Some points:
[-1.02 -0.56 -0.73 -1.52 2.51 0.26 -1.41 -0.85 -0.60 -0.47 0.81 -0.64 -1.50
 -0.30 0.02 3.13 1.98 -0.67 -0.71 -1.00 0.24 1.35 -0.30 0.52]
[-0.55 -0.95 -1.02 -0.87 -1.07 -0.38 -0.34 -0.15 -2.20 -0.19 -1.40 -0.52 -1.89
 0.64 -0.01 1.70 0.78 -1.62 -0.19 1.96 0.68 0.24 0.10 -0.20]
[-1.08 -0.79 -0.72 -0.93 -0.35 -0.19 0.42 -0.11 -0.77 0.93 1.09 -1.39 0.79
 -1.18 -0.04 -2.09 -0.78 -1.77 1.01 -0.36 -0.23 -1.04 -1.87 -0.39]
[-0.47 -0.25 -0.35 -0.44 1.81 1.59 -0.34 -0.91 -0.21 0.00 0.72 0.42 0.12
 2.24 2.35 0.68 0.63 0.01 -0.80 0.80 0.07 -1.65 0.48 -1.47]
[-0.56 -0.40 -0.39 -0.12 -1.07 -0.75 -0.29 -0.18 -1.15 -0.39 0.47 0.30 -0.14
 0.10 -1.04 -0.84 0.00 2.55 1.20 -0.51 0.84 -0.35 1.65 1.05]
[-0.45 1.38 0.86 -0.95 1.41 -1.66 0.06 -0.39 0.03 -1.22 0.38 1.89 0.20
 1.05 -0.31 -1.41 -0.72 -1.19 0.49 -0.49 0.34 -1.16 -0.98 -0.98]
[0.62 0.50 1.05 -0.10 0.30 -0.38 0.04 2.68 0.21 1.53 -0.21 -0.34 0.23
 -0.21 -1.80 3.26 0.20 -1.15 0.14 -0.50 1.29 1.54 -0.79 -1.05]
[-0.10 0.03 -1.22 -0.53 -0.03 -0.05 3.14 1.45 1.44 2.58 0.31 0.09 -1.12
 -0.67 -0.27 0.79 0.04 -0.51 -0.58 -0.42 1.10 2.56 0.42 -0.50]
[-0.76 0.83 -0.69 0.67 -1.56 -0.71 -0.96 -0.18 -0.70 0.48 -1.53 -0.86 1.95
 2.41 1.10 0.06 -0.42 -0.23 -0.80 1.09 -0.03 -0.88 -1.46 -0.54]
[0.49 1.15 -0.97 -0.79 1.03 1.34 -0.38 -0.72 1.07 -0.88 2.60 -0.31 1.31
 2.55 0.47 -0.43 -1.17 -1.17 -0.58 0.34 -0.38 -0.93 -0.46 0.04]
[-0.27 -1.46 -0.19 1.17 -0.19 -0.43 -0.03 -0.66 0.45 -1.45 1.39 1.16 -0.25
 -0.20 -0.78 -0.64 -0.85 0.90 -0.14 0.14 0.74 2.54 1.25 1.09]
[1.29 0.73 1.32 -0.92 -1.06 -0.11 2.18 -0.07 1.29 -0.53 -0.76 -0.42 -0.03
 0.37 -1.28 -1.02 0.30 3.09 0.62 0.50 -0.54 0.98 1.24 -0.65]
[1.37 -0.09 0.76 -0.20 -0.33 0.01 -0.45 0.69 1.24 1.61 -0.33 -1.06 -1.25
 -0.10 0.05 -1.63 -0.15 0.40 0.21 -0.63 0.36 -1.26 -0.68 3.77]
[-0.17 0.14 0.93 1.25 -0.32 -0.24 -1.77 -1.17 0.34 -1.00 0.78 -0.37 -0.72
 -0.58 -0.53 0.19 1.15 -0.27 -0.24 -0.14 -0.42 3.35 0.46 -0.43]
[-0.72 -0.55 -0.25 -0.70 1.19 1.38 -0.07 0.11 0.06 -0.30 1.70 0.44 2.05
 1.75 2.74 -0.73 -1.18 -0.58 0.08 1.11 0.52 -0.69 0.18 0.18]
[-1.31 -0.64 -1.03 -0.14 -1.03 0.01 -0.38 -0.69 -0.14 -0.20 2.02 -0.66 -0.01
 -0.35 -1.14 0.27 1.19 0.81 1.13 -0.47 1.24 2.60 -0.18 -0.24]
[-0.95 -1.63 -0.90 -0.52 -1.42 -0.66 0.71 -1.35 -0.95 -0.34 -0.64 1.28 -0.78
 -0.27 0.11 2.31 2.24 -1.19 -0.65 0.58 0.90 -0.70 -0.57 -0.23]
[-0.08 -0.64 0.07 -0.57 -0.14 1.99 0.01 -0.60 -0.32 -0.44 0.44 0.17 1.97
 0.71 -1.32 -0.22 -0.33 -1.31 0.47 -0.26 -1.14 -1.91 0.17 -1.00]
[0.33 -0.37 -0.53 1.39 -0.06 0.47 -0.83 0.84 -1.19 -0.74 1.37 2.43 -0.44
 -1.90 -0.27 -0.28 1.05 1.05 -0.45 0.71 -0.92 2.56 0.64 -1.04]
[-1.93 0.47 0.88 0.32 0.08 0.25 0.02 0.28 1.55 0.13 -1.71 -0.02 0.31
 -0.70 0.34 1.48 1.90 0.15 -0.51 -1.55 1.17 2.18 -1.65 0.60]
[0.32 0.69 1.45 -0.55 -1.15 -0.09 1.84 1.38 1.13 0.87 0.19 0.05 -0.89
 -0.54 -0.02 -0.92 -0.31 1.52 -1.48 -0.50 -1.29 -1.63 -0.11 2.30]
[-1.22 -0.32 -1.91 -0.50 0.31 -0.96 1.14 2.05 2.01 0.61 -0.42 0.29 -0.18
 -1.51 -1.16 -0.51 -1.40 2.66 -1.57 0.66 0.18 -0.14 1.05 0.20]
[1.14 0.35 -0.25 -1.10 -0.88 0.61 -0.54 -0.28 1.28 0.48 -1.81 1.70 -0.24
 -0.34 -0.54 -0.21 0.41 0.52 -0.38 -1.97 0.46 1.72 1.69 -1.34]
[0.42 0.81 -1.32 0.10 0.39 -0.49 0.70 -0.17 -0.17 -0.56 2.59 1.42 -0.79
 -0.60 -0.98 -0.79 -0.61 -1.39 2.11 -1.19 -1.46 -2.05 -1.75 -0.49]
[-0.91 0.17 -0.43 1.40 -0.90 -0.76 1.56 2.00 1.90 0.98 -0.24 0.27 0.22
 0.00 2.14 1.92 1.47 -1.21 0.39 1.08 0.39 -1.84 0.66 -0.58]
[0.03 -0.94 -0.44 0.32 -1.80 -1.05 -0.74 -0.20 -0.59 -0.17 -0.51 0.86 2.50
 1.65 -0.21 -0.98 -1.21 -1.42 0.77 0.05 -0.86 -0.80 -1.15 0.05]
[1.16 0.95 -0.20 -0.27 -0.53 -0.67 -0.35 0.57 1.51 1.04 -1.33 0.61 -0.82
 0.53 0.34 1.10 2.32 -1.46 0.28 -0.08 0.48 2.60 -0.66 0.75]
[0.90 -0.58 0.32 0.03 2.80 0.34 -0.27 -0.55 0.29 -0.66 0.34 2.06 1.97
 0.49 -0.14 -1.59 0.24 -1.13 -0.25 0.50 -0.68 -0.98 -1.08 0.33]
[-0.01 -0.51 -0.86 -1.01 1.29 0.35 0.12 0.28 -1.01 0.34 0.54 1.87 3.65
 2.25 1.01 -0.58 -0.04 -0.13 -0.84 0.19 0.68 -0.69 0.05 -0.28]
[-0.25 -1.23 -0.01 0.16 0.00 0.01 -0.45 0.23 -0.77 0.03 2.17 -0.48 0.06
 -0.34 -0.46 3.17 0.92 -0.26 -0.45 -0.37 1.06 1.12 -0.72 0.40]
[0.61 -0.31 -1.85 -0.10 -0.24 -0.35 -0.33 -0.46 -0.56 -1.16 1.82 -1.50 -0.70
 -1.07 0.24 -1.37 -0.27 2.74 -0.96 -0.19 0.34 1.06 0.63 -0.26]
[3.04 -0.36 1.83 -0.62 0.08 -0.84 -0.12 0.43 1.68 1.74 -0.53 -0.75 -1.21
 0.23 -0.43 -0.18 -1.81 1.58 0.31 -0.45 0.14 -0.89 0.15 1.43]
[2.40 -0.13 0.64 -0.17 0.08 -0.15 2.05 0.33 0.22 1.67 -0.77 -0.21 -0.44
 0.24 -0.22 2.51 1.73 -0.54 1.46 0.74 -0.24 1.77 0.09 -0.15]
[-0.02 1.57 3.12 0.48 -0.68 -0.19 -0.67 0.53 -1.11 -1.25 2.95 0.10 -1.32
 0.16 -0.59 -1.07 0.10 2.19 -0.34 0.35 -0.77 0.19 0.66 0.24]
[-1.63 0.10 -0.28 -0.03 1.71 -0.99 0.04 -0.64 -0.56 0.38 0.51 0.93 2.90
 1.16 1.31 0.22 -1.74 -1.06 1.17 -0.14 -0.21 -0.70 0.08 0.53]
[-0.05 0.41 -0.77 2.04 -0.68 -0.30 0.21 -1.46 -0.24 -1.05 -0.25 -0.42 -1.92
 1.55 -0.82 2.03 0.81 -1.84 -1.04 0.17 2.38 -1.06 0.31 -0.65]
[0.15 0.92 0.03 -0.21 1.63 2.12 0.10 -1.87 -1.02 0.58 -0.19 -0.53 1.39
 0.54 -0.05 -1.00 -0.76 -0.51 0.75 -0.06 -0.17 -0.97 -0.94 -0.77]
[-0.50 -0.80 0.33 -0.37 0.94 1.31 -0.79 0.36 -0.42 0.61 1.38 1.29 0.14
 1.87 2.96 -0.24 -0.36 -0.09 -0.45 1.72 0.11 -0.49 -0.51 -0.63]
[-0.68 0.96 -0.57 0.21 1.30 2.33 -0.72 -0.51 0.00 -0.31 -1.13 -0.35 0.80
 -1.43 -1.58 -1.64 -0.44 -1.31 2.06 0.14 -0.12 -1.25 -0.87 0.19]
[0.09 0.12 0.47 -0.96 0.04 -0.55 0.65 -0.79 1.34 0.17 -0.30 -0.87 -1.11
 -0.53 0.14 -1.62 -0.39 0.22 -0.16 -0.85 -0.05 -1.46 2.25 1.94]
[0.12 1.44 -0.81 1.79 -1.06 -1.91 -1.48 0.00 -0.18 -0.64 0.24 -0.32 -0.36
 0.31 0.75 2.21 0.84 -0.33 0.94 1.82 0.31 -0.72 -1.61 -0.92]
[-0.55 -0.73 0.19 -0.56 1.25 -0.29 0.04 0.34 -0.74 -0.72 -1.58 0.47 -0.64
 0.27 0.10 -2.04 -2.51 -1.65 1.40 0.39 -0.59 0.32 -0.92 -0.89]
[-0.88 0.27 0.79 0.36 -0.20 0.11 0.86 1.15 0.22 1.39 -0.70 -0.44 -1.09
 -0.58 -0.94 0.15 1.69 -1.55 -0.57 0.54 0.69 2.92 -0.83 -0.70]
[0.26 0.27 -2.56 -0.55 1.61 -0.65 0.32 -0.07 -1.36 -0.56 -0.57 -1.30 -0.06
 -0.87 -0.05 0.22 0.91 1.51 -0.50 -0.79 -0.44 3.00 0.50 -1.47]
[-0.93 0.48 0.36 1.20 -0.38 -0.18 -0.43 0.35 -1.73 -1.08 1.18 1.92 -0.90
 -0.22 -0.70 -0.42 -0.78 2.61 -0.81 -0.93 0.14 -1.26 0.42 1.97]
[-1.56 -0.95 0.59 2.37 -0.04 -0.28 0.20 -0.93 1.17 3.20 -0.83 -0.32 0.26
 -0.52 -1.06 -0.53 -0.23 2.44 -1.00 -0.06 -2.16 0.61 1.21 -0.41]
[1.52 0.76 0.41 0.56 -0.57 -0.78 -0.08 -0.13 -1.36 -0.43 -0.64 1.32 -1.43
 -0.85 0.33 -0.56 -1.24 0.04 -0.78 -1.43 -1.89 -1.11 0.59 3.76]
[0.12 -0.88 -0.14 -0.57 2.10 -0.11 -1.16 1.15 -1.50 -0.27 -0.71 -1.20 0.51
 -0.91 -0.73 -1.86 0.32 -0.32 0.85 -0.34 1.60 -2.26 -0.98 -1.01]
[-0.93 1.89 0.36 0.35 -0.59 0.26 -1.41 -0.06 0.41 2.86 -0.59 0.12 -1.40
 -0.83 -0.48 -0.97 -1.07 1.24 -0.39 0.01 -0.19 -0.54 1.97 0.68]
[0.97 -0.85 0.06 -0.06 0.37 1.63 -0.46 -0.59 -0.34 -0.07 0.90 0.12 0.28
 -0.91 0.72 -0.85 -1.30 -1.66 0.25 -1.09 0.12 -1.21 -0.44 -1.18]
[0.62 -0.52 -0.70 -0.87 -0.65 -0.19 -0.39 -0.42 -1.42 -0.99 -1.09 -1.39 -0.31
 -1.62 -0.64 -0.57 -0.18 1.05 -0.10 -0.05 -0.39 -1.20 0.62 3.06]
[-0.24 -1.08 -0.33 0.68 -0.83 2.16 0.29 -0.40 -0.03 0.01 -1.16 -0.74 0.25
 0.17 0.42 -1.46 -1.51 -0.74 0.58 -2.01 -0.35 -1.05 -2.85 -1.35]
These points spread out most along one direction. Take the direction at right angles to it along which they spread out most. Go by this last direction. How far along it is each point below, from 0 to 99? 50 is the average, and the first point above lies past it. One standard deviation of the points above along it is 16.
[0.09 0.14 -1.05 -0.15 1.89 2.80 0.54 0.44 -0.08 -0.74 -1.37 -0.32 0.97
 0.93 0.66 -2.07 -0.54 -1.19 -0.11 0.45 -1.62 -0.76 -0.65 -0.76] 52
[-0.44 -0.28 -0.20 -0.66 -1.19 -0.49 -0.18 -0.56 1.60 1.93 -0.10 0.08 -1.43
 -1.43 -0.60 -0.91 -1.04 2.09 -0.78 0.68 -0.01 -0.37 0.82 -0.84] 31
[1.24 -0.39 -0.34 0.31 -0.41 -0.64 -1.05 0.47 0.51 -0.62 -1.19 -0.19 -0.52
 -0.64 0.74 -1.06 0.81 1.71 -0.15 -0.99 -0.93 1.35 2.42 -0.35] 36
[0.08 0.02 1.48 1.84 0.50 -0.38 0.64 -1.10 0.05 -0.10 -1.12 0.09 -0.40
 -1.24 -0.11 -1.40 -0.38 1.26 0.96 -0.53 0.11 -0.57 1.03 2.14] 25
[-1.34 -0.69 -0.47 -1.52 0.05 0.62 0.45 -0.26 0.25 -2.23 0.83 -0.16 -1.73
 0.00 -0.75 0.82 0.77 0.85 0.52 -0.14 -0.73 2.39 -0.06 -0.29] 56
[1.79 1.67 2.72 0.23 -0.20 -0.13 0.53 -1.13 -0.40 -1.82 -0.59 0.07 0.00
 -1.79 0.67 3.27 0.42 -1.34 -0.93 1.97 1.59 -0.71 -0.57 -0.15] 66
[-0.78 -0.72 0.51 -0.37 -0.54 -1.65 -1.22 0.91 -0.46 -0.48 1.16 -1.34 1.24
 0.01 -0.66 -0.97 -1.02 -2.26 1.31 -1.35 -1.28 -1.71 0.74 -1.31] 49
[-0.50 -0.60 0.55 0.58 -0.42 -0.36 -0.19 -0.17 -0.56 -0.63 -0.72 -0.96 0.56
 -0.02 1.89 1.96 -0.55 -0.90 -0.21 1.48 0.58 -0.95 -0.40 -0.82] 67
[-0.05 -0.17 -0.21 -1.43 0.06 0.55 -1.18 -0.50 0.50 0.22 -1.56 0.89 -0.79
 -0.31 -0.48 0.39 -1.12 2.63 1.49 -0.13 -0.70 -0.82 2.03 0.93] 28
[-0.67 0.58 0.77 1.97 -0.09 0.29 1.53 2.59 1.98 1.34 -0.76 -1.27 -0.32
 -0.10 -0.82 -0.69 -0.13 1.41 -0.74 -0.07 -0.10 -1.36 1.76 1.25] 27
[0.45 0.55 -0.54 -0.93 -2.02 -1.27 0.55 -0.27 -0.42 -1.79 -1.23 -1.35 2.67
 1.48 1.03 -1.06 -0.45 -0.91 -1.03 0.00 -0.52 -1.36 -0.62 -0.84] 53
[0.31 -0.63 0.35 1.43 -0.35 -1.22 0.04 -0.03 -0.11 -1.17 -0.68 -0.91 0.12
 1.89 1.10 0.51 -0.81 -0.90 -0.33 1.87 0.38 -0.29 -1.12 -1.40] 65
[0.73 0.56 1.51 -0.44 -0.92 -0.22 0.53 -0.58 1.11 2.07 -0.46 0.03 -0.10
 -1.03 0.36 1.68 2.42 -0.69 -0.34 -0.47 -0.04 1.60 -1.31 -0.69] 66
[0.58 -1.33 -0.58 0.54 -0.41 0.83 -0.59 0.60 0.32 -1.27 -0.04 -0.40 -0.57
 -0.09 -0.30 2.66 1.87 -1.40 -0.45 1.61 0.02 0.24 -0.92 0.02] 74
[1.33 2.46 1.12 -0.47 -0.36 0.07 0.56 -0.05 -1.80 -0.85 0.90 -0.43 0.38
 -0.77 0.27 0.70 0.25 0.63 -0.15 -1.13 0.17 2.99 1.68 -0.19] 49
